In the data rows, the value 50 means zero.
Here are some points, one per row:
  73  61  57  70  66  67  65  48  71  47  60  51  57  59  46  84
  31  30  37  44  49  66  20  58  69  74  53  32  24  35  34  28
  53  85  55  64  41  42  51  32  44  45  58  49  47  72  65  33
  32  32  30  34  34  64  31  72  59  60  50  61  67  46  63  41
  72  52  39  51  72  58  55  39  69  54  55  40  53  58  40  81
  86  46  53  48  70  57  64  65  77  64  62  48  64  56  66  83
  39  80  53  57  36  32  22  29  29  27  42  61  61  59  46  29
  44  67  48  47  19  34  33  28  19  30  50  49  40  50  46  20
  42  37  43  55  58  63  39  68  72  68  61  67  54  67  83  59
  52  39  40  51  64  44  56  44  48  43  42  42  49  54  21  53
  29  35  40  30  39  55  21  60  63  65  51  53  54  45  68  42
  43  43  36  45  60  55  42  39  38  27  37  42  50  49  28  59
  72  65  45  58  69  64  61  53  66  53  51  37  72  35  34  28
  63  79  66  62  34  32  38  34  31  31  58  49  62  60  52  43
  44  60  64  50  41  37  38  43  20  42  50  55  46  64  60  41
  34  28  48  59  50  65  42  73  72  90  49  64  59  35  34  28
  23  19  49  37  37  59  50  76  57  66  24  32  24  35  34  28
  65  41  42  49  61  53  49  34  57  50  50  31  45  58  38  63
  48  70  52  51  40  24  36  34  32  36  24  32  24  35  34  28
  34  83  49  64  32  32  32  19  40  30  54  65  42  56  52  41
  23  28  48  44  35  56  57  86  54  82  60  32  24  35  34  28
  56  73  48  55  47  28  46  22  30  35  64  55  57  58  54  41
  52  31  45  44  36  37  65  51  56  30  31  41  57  45  36  66
  62  37  44  47  65  58  71  62  54  53  42  42  51  47  33  59
  63  41  55  52  48  54  77  58  53  61  38  56  53  40  53  72
  60  35  55  39  53  45  63  57  44  51  45  47  68  43  44  67
  35  33  42  28  51  59  25  63  50  62  44  63  67  47  62  46
  34  57  59  41  35  42  38  27  31  30  47  52  48  51  34  28
  36  64  56  42  18  33  30  29  26  29  50  47  51  59  57  36
  62  47  47  44  51  52  69  53  52  39  41  46  48  41  46  63
  51  48  40  34  58  49  59  49  50  37  51  36  68  38  36  63
  28  65  70  49  31  38  40  39  31  35  55  63  53  63  56  38
  45  21  34  33  37  48  31  64  59  61  56  62  57  43  57  59
  45  66  65  57  16  35  40  30  32  39  53  47  44  51  53  38
  51  91  69  70  54  47  42  33  31  53  66  63  62  72  62  25
  83  59  57  48  85  61  99  85  71  78  61  52  43  53  77  94
  27  19  35  31  37  56  31  67  64  64  49  63  57  46  63  37
  61  51  61  74  58  69  47  46  70  48  58  42  55  59  21  81
  44  68  62  53  47  31  29  48  21  30  51  39  49  64  58  32
  39  79  52  60  50  30  45  32  30  44  56  53  48  68  69  40
  40  78  73  71  42  39  21  44  31  44  81  49  40  62  60  39
  71  50  43  48  52  69  99  60  45  54  50  66  54  37  70  82
  63  32  50  51  51  59  81  59  48  50  49  52  24  35  34  28
  36  19  37  46  45  58  52  75  60  69  44  60  54  47  76  63
  38  76  72  75  58  32  41  24  38  43  53  58  56  60  63  36
  42  70  44  59  35  29  31  33  22  41  52  60  55  57  57  30
  36  21  36  26  41  50  34  59  50  75  42  58  49  45  68  54
  58  57  55  64  65  61  65  41  68  57  73  44  53  50  32  80
  46  56  64  57  42  23  70  59  18  27  48  65  47  49  91  63
  38  24  39  37  63  59  55  82  58  76  60  69  46  56  89  57
  45  70  57  56  36  29  20  36  27  36  57  60  56  51  42  36
  49  50  53  39  67  60  42  56  48  54  48  31  56  56  41  65
  49  59  69  46  36  35  61  63  29  44  48  69  39  48  80  57
  61  54  49  45  68  53  65  37  59  49  53  37  58  65  45  66
  68  45  39  40  48  60  51  46  55  36  43  46  73  39  29  55
  58  42  54  43  52  59  75  65  42  48  31  42  48  48  47  59
  45  73  70  71  50  36  33  27  31  62  24  32  24  35  34  28
  33  20  39  39  51  66  57  79  55  64  65  61  62  40  84  70
  64  46  53  37  56  60  53  52  45  44  51  44  57  49  38  58
  34  24  36  38  37  59  26  52  62  60  52  56  42  50  74  54
  61  47  64  40  54  48  99  93  67  68  54  73  45  44  99  99
  16  17  34  34  44  57  36  86  54  56  49  60  59  44  57  51
  44  61  55  44  33  31  34  31  34  43  43  45  49  57  43  30
  49  35  44  36  63  47  53  42  46  42  40  30  24  35  34  28
  42  84  63  57  30  38  30  31  30  33  63  40  48  60  55  38
  44  35  46  51  69  55  36  68  70  73  73  58  55  60  82  57
  63  50  61  62  56  62  76  62  65  62  64  51  53  35  34  28
  48  43  51  41  61  44  56  44  57  44  43  37  44  44  38  68
  45  72  52  48  40  38  40  43  29  18  46  54  56  48  47  29
  33  30  40  42  55  53  38  73  67  77  51  64  50  47  73  65
  30  35  33  43  48  63  39  78  67  70  54  64  54  46  77  61
  56  47  40  42  61  53  68  52  66  58  37  45  54  48  28  67
  47  61  71  59  45  35  71  49  35  41  54  63  58  70  77  47
  69  57  39  53  60  51  61  51  67  53  39  40  59  45  52  62
  76  62  63  67  57  46  81  61  61  72  55  49  47  48  62  76
  71  56  53  62  62  67  58  31  52  58  39  37  42  42  29  60
  51  33  44  40  48  50  47  38  40  48  40  45  53  48  26  61
  42  63  50  52  34  37  37  30  39  29  54  50  51  63  60  38
  56  43  41  51  59  39  55  46  47  32  39  35  62  55  15  71
  60  48  55  47  68  52  46  38  67  49  24  32  24  35  34  28
  28  37  41  66  64  56  26  70  70  66  65  55  47  43  65  47
  51  65  53  67  35  41  38  36  34  30  62  52  63  58  54  40
  54  42  46  43  59  61  66  36  53  42  52  38  39  53  33  56
  63  64  62  59  71  68  61  36  75  47  63  42  43  57  41  78
  66  49  64  48  46  60  99  76  56  58  43  55  61  43  76  83
  60  51  48  32  48  57  64  38  61  44  43  41  57  53  24  50
  60  53  56  49  67  54  58  47  62  49  24  32  24  35  34  28
  20  19  40  35  43  59  27  65  67  67  51  64  52  49  59  28
  13  35  42  45  58  58  37  68  65  61  68  67  50  45  67  54
  44  66  50  63  37  24  24  32  25  31  45  40  59  59  52  35
  61  42  43  48  58  74  45  41  46  51  24  32  24  35  34  28
  63  55  52  60  74  62  49  49  69  51  58  46  60  50  24  70
  37  29  48  19  45  46  53  87  58  62  43  71  52  38  87  59
  51  66  54  60  30  36  64  46  18  42  72  61  24  35  34  28
  41  66  58  53  30  34  49  44  16  37  51  60  61  52  34  28
  46  57  48  49  20  33  53  43  31  33  51  55  44  62  70  44
  65  46  49  53  58  48  62  45  62  52  44  48  48  59  24  64
  51  40  47  58  65  65  35  66  85  65  89  61  50  50  83  79
  57  34  52  40  68  60  55  51  60  50  24  32  24  35  34  28
  67  35  43  40  74  60  39  41  73  56  73  47  53  44  43  65
  55  55  47  48  53  43  56  46  58  51  38  32  52  52  27  54
  42  75  49  50  42  31  43  22  22  35  53  32  24  35  34  28
  60  83  53  75  68  41  44  37  46  41  71  45  53  35  34  28
  45  22  42  36  35  60  29  84  56  74  60  64  52  52  76  48
  43  68  55  61  31  34  41  34  36  39  54  60  48  65  60  48
  66  41  35  49  55  45  57  50  50  41  50  46  59  35  34  28
  53  46  49  41  59  52  90  52  44  31  45  56  71  40  46  63
  42  75  58  67  43  38  33  31  28  45  60  61  51  64  51  45
  70  46  40  52  56  63  50  46  67  57  43  47  61  53  30  66
  49  79  66  54  35  35  33  30  39  38  61  57  53  61  56  37
  77  63  41  66  63  70  65  35  77  63  24  32  24  35  34  28
  64  53  61  60  61  65  51  38  72  50  24  32  24  35  34  28
  38  72  71  53  18  32  63  53  22  38  49  69  40  59  79  48
  53  37  37  52  59  48  74  64  44  38  47  49  59  42  53  76
  54  41  46  35  52  56  52  40  52  44  37  40  52  49  30  51
  62  44  46  42  48  55  65  54  46  42  34  32  24  35  34  28
  62  47  44  57  64  65  51  43  61  47  47  54  51  61  35  67
  60  50  48  43  44  62  60  62  52  51  37  45  59  63  39  71
  64  57  46  66  62  74  60  48  65  54  59  41  53  55  35  77
  72  45  42  47  53  50  57  56  50  60  31  40  53  43  38  73
  66  60  58  69  65  74  58  49  66  55  65  38  61  58  45  78
  34  21  37  29  37  54  40  73  61  75  53  68  55  52  83  54
  27  17  45  38  43  62  36  68  61  61  40  71  40  49  77  65
  42  60  66  61  28  36  99  70  22  45  52  64  58  52  90  57
  53  69  69  77  47  41  34  30  34  48  76  56  52  60  48  36
  55  42  48  42  58  49  42  41  41  46  37  48  58  46  28  54
  31  27  32  35  46  59  31  56  67  65  45  67  40  38  55  38
  17  13  45  35  52  52  28  60  55  58  48  58  24  35  34  28
  69  55  47  57  74  54  63  50  68  61  50  44  52  55  36  28
  64  45  47  50  65  52  76  59  61  59  52  58  48  49  58  80
  46  33  45  49  57  57  23  64  82  70  46  52  45  59  60  49
  59  46  47  44  76  48  54  42  55  44  55  40  51  61  34  28
  33  63  49  50  40  24  39  25  19  37  51  51  64  61  45  31
  54  86  57  78  59  40  34  32  36  38  57  69  54  83  50  44
  55  39  44  49  52  49  59  49  52  43  36  42  49  51  29  66
  18  34  40  37  54  66  18  66  52  61  48  50  68  48  64  43
  62  45  39  46  48  56  77  48  65  46  41  40  67  35  34  28
  66  50  49  41  45  50  47  55  60  39  45  38  57  35  34  28
  30  26  46  32  44  55  31  65  65  76  43  55  61  38  67  56
  75  63  42  73  87  65  64  48  62  68  61  46  53  70  35  61
  51  60  80  54  18  41  60  42  17  30  58  62  51  56  69  41
  54  39  58  32  50  56  45  52  49  44  49  47  65  52  33  66
  37  62  48  66  33  38  49  42  25  34  53  60  56  59  70  41
  57  83  73  85  48  57  34  29  51  43  84  59  43  72  70  56
Along one direction, these points spread out more than along any other. How far along it is each point below, from 0 to 99? 50 is the average, and the first point above lies past it.
  44  35  46  51  69  55  36  68  70  73  73  58  55  60  82  57 68
  52  31  45  44  36  37  65  51  56  30  31  41  57  45  36  66 54
  29  35  40  30  39  55  21  60  63  65  51  53  54  45  68  42 59
  56  73  48  55  47  28  46  22  30  35  64  55  57  58  54  41 27
  54  41  46  35  52  56  52  40  52  44  37  40  52  49  30  51 52
  61  47  64  40  54  48  99  93  67  68  54  73  45  44  99  99 80
  36  21  36  26  41  50  34  59  50  75  42  58  49  45  68  54 64
  51  65  53  67  35  41  38  36  34  30  62  52  63  58  54  40 30
  51  66  54  60  30  36  64  46  18  42  72  61  24  35  34  28 30
  42  75  49  50  42  31  43  22  22  35  53  32  24  35  34  28 23
  66  50  49  41  45  50  47  55  60  39  45  38  57  35  34  28 49
  18  34  40  37  54  66  18  66  52  61  48  50  68  48  64  43 60
  51  60  80  54  18  41  60  42  17  30  58  62  51  56  69  41 29
  66  41  35  49  55  45  57  50  50  41  50  46  59  35  34  28 50
  57  34  52  40  68  60  55  51  60  50  24  32  24  35  34  28 57
  62  44  46  42  48  55  65  54  46  42  34  32  24  35  34  28 50
  55  42  48  42  58  49  42  41  41  46  37  48  58  46  28  54 49
  47  61  71  59  45  35  71  49  35  41  54  63  58  70  77  47 39
  30  26  46  32  44  55  31  65  65  76  43  55  61  38  67  56 68
  54  86  57  78  59  40  34  32  36  38  57  69  54  83  50  44 26
  75  63  42  73  87  65  64  48  62  68  61  46  53  70  35  61 59
  48  43  51  41  61  44  56  44  57  44  43  37  44  44  38  68 55
  62  37  44  47  65  58  71  62  54  53  42  42  51  47  33  59 63
  57  83  73  85  48  57  34  29  51  43  84  59  43  72  70  56 32
  66  49  64  48  46  60  99  76  56  58  43  55  61  43  76  83 70
  51  91  69  70  54  47  42  33  31  53  66  63  62  72  62  25 26
  60  53  56  49  67  54  58  47  62  49  24  32  24  35  34  28 51
  46  56  64  57  42  23  70  59  18  27  48  65  47  49  91  63 39
  42  84  63  57  30  38  30  31  30  33  63  40  48  60  55  38 22
  45  72  52  48  40  38  40  43  29  18  46  54  56  48  47  29 27
  71  56  53  62  62  67  58  31  52  58  39  37  42  42  29  60 52
  63  64  62  59  71  68  61  36  75  47  63  42  43  57  41  78 57
  64  46  53  37  56  60  53  52  45  44  51  44  57  49  38  58 54
  69  57  39  53  60  51  61  51  67  53  39  40  59  45  52  62 58
  49  35  44  36  63  47  53  42  46  42  40  30  24  35  34  28 49
  60  35  55  39  53  45  63  57  44  51  45  47  68  43  44  67 58
  60  50  48  43  44  62  60  62  52  51  37  45  59  63  39  71 58
  48  70  52  51  40  24  36  34  32  36  24  32  24  35  34  28 27
  31  27  32  35  46  59  31  56  67  65  45  67  40  38  55  38 63
  49  59  69  46  36  35  61  63  29  44  48  69  39  48  80  57 44
  45  66  65  57  16  35  40  30  32  39  53  47  44  51  53  38 26
  72  52  39  51  72  58  55  39  69  54  55  40  53  58  40  81 61
  39  79  52  60  50  30  45  32  30  44  56  53  48  68  69  40 29
  30  35  33  43  48  63  39  78  67  70  54  64  54  46  77  61 71
  33  20  39  39  51  66  57  79  55  64  65  61  62  40  84  70 75
  36  19  37  46  45  58  52  75  60  69  44  60  54  47  76  63 72
  28  37  41  66  64  56  26  70  70  66  65  55  47  43  65  47 63
  43  43  36  45  60  55  42  39  38  27  37  42  50  49  28  59 46
